128 stands for zero in the data rows.
Here are some numbered points:
[117,117,137,118,134,132,129,145,144,149,121,149,106,132,118,143,118,134,108,136,132,129,107,146,128,122,138,096,119,
 102,092,131,110,143,131,108,108,114,133,119,116,125,132,111,144,120,134,132] 0
[153,147,070,098,152,118,207,095,130,042,120,159,115,109,197,150,114,157,092,100,158,129,143,144,169,178,156,144,163,
 182,120,133,106,152,154,117,120,096,158,092,094,127,146,139,129,115,164,107] 1
[132,119,125,101,160,103,157,133,112,158,180,110,136,085,139,094,170,173,101,116,139,124,159,149,138,128,138,134,114,
 139,146,124,172,113,083,116,126,103,072,107,155,136,129,143,121,163,165,166] 2
[118,140,112,128,129,097,189,118,146,106,150,125,139,124,175,111,116,170,096,135,135,131,113,170,142,098,137,147,166,
 139,135,099,126,142,139,124,122,101,103,100,133,139,101,125,112,160,154,139] 3
[112,148,140,147,098,164,104,125,102,132,150,159,133,121,079,095,163,097,172,123,151,117,122,109,043,104,129,160,113,
 140,150,123,125,069,137,125,110,110,099,133,089,119,158,152,107,110,100,096] 4
[107,136,154,115,082,156,083,169,086,104,147,124,144,177,090,119,144,098,170,118,115,128,135,131,109,116,090,166,119,
 080,141,125,092,102,128,122,153,124,134,158,102,181,119,110,149,126,054,118] 5
[138,133,126,124,132,133,124,136,138,120,128,122,128,130,136,142,127,135,119,120,118,131,133,139,133,127,118,121,128,
 129,131,122,119,130,131,132,123,131,128,134,136,120,136,123,122,132,124,121] 6
[127,156,137,149,119,137,097,118,111,131,148,151,126,098,112,110,128,125,151,133,117,124,119,136,130,131,122,142,112,
 114,134,110,097,126,103,128,132,124,145,136,118,099,119,135,148,127,116,133] 7
[123,123,125,112,147,136,159,150,135,129,114,143,103,132,124,126,126,131,135,130,159,114,143,126,150,139,128,144,131,
 112,110,132,129,121,137,105,117,126,154,136,116,138,142,139,131,128,124,129] 8
[119,129,116,119,109,137,134,132,138,129,165,158,117,113,150,134,142,130,143,129,126,113,103,149,119,109,141,136,170,
 131,106,129,115,124,143,111,129,126,134,110,125,117,132,123,132,135,138,109] 9
[126,139,132,164,085,131,123,098,114,128,134,129,138,159,141,128,120,134,120,121,150,136,101,160,129,133,125,146,135,
 139,144,128,121,157,164,134,120,123,111,117,132,117,105,117,128,147,130,132] 10
[138,150,143,128,113,113,125,103,116,116,096,105,106,127,122,145,104,128,131,143,135,123,148,166,128,116,117,125,088,
 150,174,111,128,134,142,128,128,132,142,152,132,101,143,107,155,128,111,142] 11
[116,116,165,109,126,140,108,157,140,139,137,133,157,146,115,077,136,124,129,093,133,102,098,091,107,114,168,125,154,
 083,137,152,143,130,112,147,145,136,134,127,123,151,117,130,119,146,147,142] 12
[138,115,184,172,114,112,118,137,186,156,113,106,146,161,126,122,104,112,128,161,152,118,103,108,131,104,148,147,121,
 142,101,123,107,142,170,143,159,110,157,158,117,178,105,122,154,138,123,138] 13
[198,099,124,107,154,151,123,169,156,089,143,108,118,090,199,190,108,136,129,095,082,125,210,151,187,152,142,114,139,
 176,157,097,147,118,136,165,098,125,065,153,152,064,131,126,084,116,127,097] 14
[138,124,136,118,120,125,186,155,134,124,163,164,093,154,147,167,117,150,110,167,137,148,148,188,137,093,096,117,149,
 098,073,102,117,126,134,137,080,071,137,120,132,159,150,124,122,136,150,156] 15
[123,098,124,130,096,120,099,134,153,117,123,154,095,129,104,090,115,119,128,150,083,146,148,128,148,118,132,090,109,
 142,093,133,100,161,113,135,122,116,164,113,106,096,129,121,140,106,144,133] 16
[116,134,155,102,170,144,092,063,097,141,095,129,129,081,083,140,136,137,133,135,118,115,101,124,163,126,074,117,093,
 153,053,159,152,151,099,189,150,150,109,102,112,145,136,183,135,066,118,113] 17
[137,126,108,125,127,148,079,117,133,126,158,120,107,079,092,132,111,086,165,125,107,120,157,152,115,171,102,126,109,
 144,142,103,116,121,114,116,141,136,142,126,125,049,133,140,131,096,109,110] 18
[124,133,095,148,131,150,113,136,145,139,110,179,134,135,133,111,135,112,126,117,133,110,114,123,122,127,142,123,148,
 125,150,136,117,136,142,132,136,141,131,119,128,133,141,133,140,148,150,116] 19
[117,136,119,144,122,111,134,108,120,103,128,132,134,158,138,134,125,144,104,119,142,147,131,124,146,141,137,148,136,
 136,126,137,106,153,141,108,131,125,126,118,141,120,112,116,129,120,138,133] 20
[139,132,116,137,129,131,112,121,141,124,126,124,126,115,141,147,132,127,101,111,125,129,132,104,140,131,144,138,135,
 142,139,131,139,136,126,141,129,142,124,124,131,113,127,130,129,131,134,118] 21
[135,107,071,095,147,133,125,138,135,104,104,131,127,121,158,149,120,146,127,113,142,159,135,111,157,156,109,117,156,
 169,138,128,155,125,127,130,091,152,133,124,120,113,142,153,110,107,120,120] 22
Which point above is nearest to each new point by angle? Its number follows each.
[110,106,140,114,144,130,140,137,136,141,142,121,115,117,130,146,150,144,140,126,112,131,128,141,132,133,126,148,135,
 122,100,122,119,117,126,109,122,117,127,116,120,132,134,129,124,122,133,117] 9
[131,131,133,141,120,096,155,126,134,114,171,128,136,141,157,143,128,144,091,144,132,124,124,155,152,112,118,139,120,
 121,112,128,121,140,149,124,126,103,119,147,145,126,108,108,113,142,149,136] 3
[139,133,124,100,126,128,110,134,129,131,144,103,108,119,111,133,167,118,166,153,127,120,109,119,090,109,134,116,133,
 120,124,156,113,131,122,130,130,102,131,128,123,161,146,149,111,104,132,099] 4
[141,127,158,093,150,118,174,153,144,162,147,136,137,087,112,111,141,155,144,209,120,104,120,171,101,059,139,098,091,
 128,106,137,149,105,083,106,123,105,118,085,120,146,144,124,104,169,145,121] 2
[116,136,129,152,119,109,137,137,118,141,128,145,140,114,114,129,101,135,129,175,113,151,116,121,160,161,102,153,163,
 174,108,088,133,142,153,135,138,133,140,128,137,153,121,129,161,116,126,114] 13
[124,159,096,110,142,107,150,118,130,117,118,134,109,151,120,128,150,151,076,119,172,111,117,117,141,103,165,134,111,
 099,150,159,142,126,115,139,125,122,095,110,152,118,129,136,137,123,154,155] 2
[134,127,075,113,144,162,154,155,139,116,163,135,121,121,179,160,113,128,094,099,144,112,161,135,154,145,130,136,143,
 123,122,142,142,133,124,134,111,100,102,110,132,061,120,189,122,107,137,148] 14
[120,134,127,135,098,135,137,115,095,135,097,127,151,157,134,130,112,141,128,095,144,156,094,119,150,142,106,140,145,
 146,146,134,149,156,143,140,149,130,143,117,161,163,122,127,127,120,146,145] 10
[117,094,143,131,117,141,116,133,134,164,148,114,113,127,082,134,163,129,153,148,129,123,133,159,087,105,122,114,114,
 116,124,125,117,105,112,110,129,135,146,132,117,150,164,134,141,099,112,099] 4
[128,102,108,084,139,156,134,150,138,122,166,177,166,102,127,102,113,086,148,083,085,106,141,123,093,147,137,164,190,
 100,162,139,126,102,148,149,147,115,129,134,133,131,155,166,099,122,137,141] 12
[150,131,118,143,125,141,132,110,137,149,134,147,126,133,148,147,117,134,122,133,129,166,112,149,119,119,131,129,146,
 115,120,125,148,126,176,136,126,122,111,113,127,129,117,123,130,145,143,122] 10
[112,124,151,123,124,102,134,117,116,128,119,135,100,123,138,127,125,128,150,154,130,140,098,185,107,105,109,118,123,
 125,098,105,124,104,153,118,111,157,137,140,119,136,149,118,095,131,123,119] 15
[127,106,136,103,122,146,179,138,169,165,116,147,137,129,114,141,127,145,111,115,114,111,106,132,096,088,139,116,151,
 083,114,132,143,096,153,147,115,146,130,117,159,147,138,150,118,165,155,122] 12
[148,099,184,154,153,153,096,130,142,147,100,132,085,090,120,157,137,123,128,149,102,139,095,128,144,140,128,092,107,
 143,111,092,120,110,094,137,102,177,157,113,121,118,148,149,128,088,098,115] 17
[120,130,133,123,126,121,130,130,121,131,112,129,125,140,129,131,124,124,115,136,144,117,123,117,137,126,124,143,129,
 128,133,131,121,131,133,135,123,133,125,136,128,133,141,137,139,118,124,128] 8
[129,134,113,144,123,137,106,134,148,104,110,118,139,145,141,145,127,132,147,118,124,154,140,106,134,130,116,127,107,
 154,156,121,132,133,143,125,138,145,150,143,120,130,119,098,149,117,110,107] 11
[128,171,108,147,085,084,152,129,127,119,180,125,115,125,152,116,122,142,096,097,150,126,122,148,118,112,135,147,149,
 113,141,133,113,138,132,113,117,112,087,142,126,099,089,103,109,144,144,149] 3
[137,120,225,171,096,084,104,090,066,142,162,036,169,137,146,118,157,199,133,188,179,103,117,164,157,117,129,081,049,
 155,132,106,154,116,091,081,136,124,133,162,163,122,089,008,059,190,107,129] 11
[113,126,085,123,149,127,151,143,160,140,106,170,105,119,123,125,122,126,107,136,143,109,118,119,149,119,150,126,158,
 135,119,139,146,124,136,136,117,137,128,107,132,138,137,145,145,125,162,128] 19
[111,119,122,146,122,137,140,134,141,162,122,115,153,155,116,118,156,118,153,138,129,155,108,130,069,108,106,136,131,
 139,124,124,148,088,150,132,129,118,108,148,083,122,129,116,091,143,097,103] 4
[125,125,155,125,126,126,142,146,123,136,136,106,153,156,139,147,127,146,120,119,145,121,114,125,117,110,119,138,121,
 097,122,133,111,139,139,117,152,129,140,133,142,162,118,114,136,128,130,146] 13
[138,138,169,123,126,096,105,095,121,132,126,117,109,088,131,141,181,141,107,157,125,112,128,145,149,126,156,104,122,
 158,148,146,118,102,111,087,103,136,107,118,127,097,126,122,108,110,122,103] 2
[141,093,208,125,175,127,101,130,091,168,106,088,085,087,119,194,133,127,143,173,113,101,108,121,168,167,126,100,097,
 115,072,133,113,129,076,120,116,195,185,116,170,104,150,129,139,110,147,138] 17
[086,118,124,099,131,138,144,134,126,102,128,139,143,116,187,108,138,114,121,092,129,133,104,090,163,157,142,142,152,
 146,102,150,119,157,145,105,133,118,108,134,109,114,105,142,130,092,149,106] 1
[133,126,137,119,152,132,144,120,111,137,105,114,118,102,138,139,141,122,137,139,132,110,114,126,139,141,119,146,133,
 139,136,137,124,119,131,117,120,140,122,104,128,123,123,146,144,104,120,128] 17
[142,124,117,134,138,125,137,123,126,131,103,116,122,108,131,114,113,108,125,130,107,082,110,147,147,149,125,125,158,
 143,124,125,124,132,127,137,134,166,145,144,139,115,150,130,133,132,136,130] 19
[126,145,200,112,127,066,136,086,066,145,132,071,125,105,135,153,149,160,098,156,127,108,144,140,132,114,152,090,064,
 147,115,115,146,120,090,121,119,115,082,153,120,118,093,159,117,101,102,163] 2
[123,129,128,120,108,121,110,151,115,123,125,114,110,112,117,139,102,101,116,113,145,110,134,118,150,140,118,150,124,
 128,131,132,125,109,116,152,138,122,148,151,140,118,144,137,132,098,130,127] 18
[100,132,107,105,119,099,120,130,104,166,092,132,149,138,113,113,117,184,132,096,176,111,072,063,146,149,105,161,112,
 111,128,145,166,114,146,145,131,152,157,097,145,181,088,178,159,146,103,153] 12
[133,108,134,085,131,120,132,167,150,155,142,129,133,128,137,126,106,138,102,089,116,114,120,121,137,128,168,108,140,
 109,081,150,125,152,117,147,113,112,125,132,155,131,103,122,112,161,146,150] 12
[103,129,098,094,130,123,140,139,136,101,122,112,135,140,160,146,153,164,120,136,149,135,116,112,113,113,128,130,110,
 153,127,140,157,104,132,098,123,115,108,120,093,166,133,153,123,108,093,118] 22
[131,131,125,128,135,116,126,122,126,116,116,118,133,122,133,133,129,127,113,126,125,126,116,135,128,132,144,125,128,
 137,135,132,128,126,121,131,133,138,116,116,129,119,118,135,110,126,131,126] 21
[129,121,114,116,164,103,139,103,091,132,166,149,069,141,084,145,134,129,131,134,130,109,148,146,130,097,087,182,111,
 089,127,088,105,074,138,118,153,120,108,087,154,129,176,142,142,124,124,158] 15
[084,102,193,105,145,112,141,146,109,146,095,079,152,157,140,117,122,151,104,147,156,132,096,100,161,158,133,154,108,
 135,093,128,144,140,095,100,168,128,152,114,162,168,066,136,141,096,162,157] 13
[150,114,156,095,108,088,148,135,123,137,098,107,109,153,122,106,159,118,095,152,138,124,151,127,111,112,199,119,129,
 178,172,165,142,130,135,136,130,089,104,164,112,220,139,146,097,100,133,115] 13
[128,153,102,129,105,133,106,124,118,102,162,127,122,123,140,111,125,102,151,109,102,134,129,154,115,121,111,170,137,
 120,131,120,109,124,140,130,139,126,126,128,126,094,139,129,117,123,115,107] 18
[142,134,130,114,119,109,147,144,137,137,109,139,133,142,121,131,127,124,101,117,136,130,128,130,128,103,135,151,154,
 125,124,129,138,137,151,146,143,134,110,109,105,167,158,147,111,120,133,129] 3
[147,126,115,158,127,131,098,113,138,110,098,119,130,165,118,169,121,141,125,102,142,184,150,103,121,135,120,117,115,
 144,200,098,143,139,156,146,131,157,138,167,123,151,141,108,133,146,109,121] 11
[135,123,108,118,133,122,150,142,106,122,162,137,115,117,128,119,121,104,130,129,116,105,104,160,134,152,115,160,154,
 120,125,141,128,108,132,145,131,115,125,124,133,101,158,142,126,122,140,122] 9
[146,135,116,098,103,117,124,159,124,123,159,129,112,099,130,126,114,103,113,145,115,126,108,156,138,132,120,148,131,
 143,131,119,123,109,135,137,137,098,117,143,129,112,158,129,122,102,118,090] 18
[126,112,150,126,141,131,117,132,128,132,137,124,142,109,124,122,130,123,128,121,100,108,131,119,141,136,132,116,137,
 129,122,135,111,121,117,122,136,120,129,128,147,101,142,125,123,121,133,124] 18
[122,132,111,153,126,126,123,148,148,121,115,128,131,140,107,108,126,124,142,149,124,161,150,129,116,141,133,110,113,
 144,128,140,119,135,117,114,122,125,140,124,098,121,122,097,139,112,129,145] 16
[090,114,112,131,092,115,150,135,128,132,099,148,128,141,102,121,095,130,115,169,152,125,113,132,113,134,117,141,142,
 128,119,141,150,146,141,162,126,124,134,120,132,177,108,141,143,099,143,132] 13
[127,117,135,106,126,158,110,128,121,123,137,132,113,107,137,112,141,138,143,077,105,138,139,113,106,102,139,132,154,
 117,162,151,160,117,133,159,115,130,095,127,139,119,107,137,137,173,130,129] 12
[116,131,096,101,115,126,155,133,142,119,157,119,116,141,140,109,129,147,113,104,136,118,133,112,136,141,139,135,129,
 155,125,139,134,123,120,125,087,072,129,114,114,087,166,144,119,121,152,141] 1
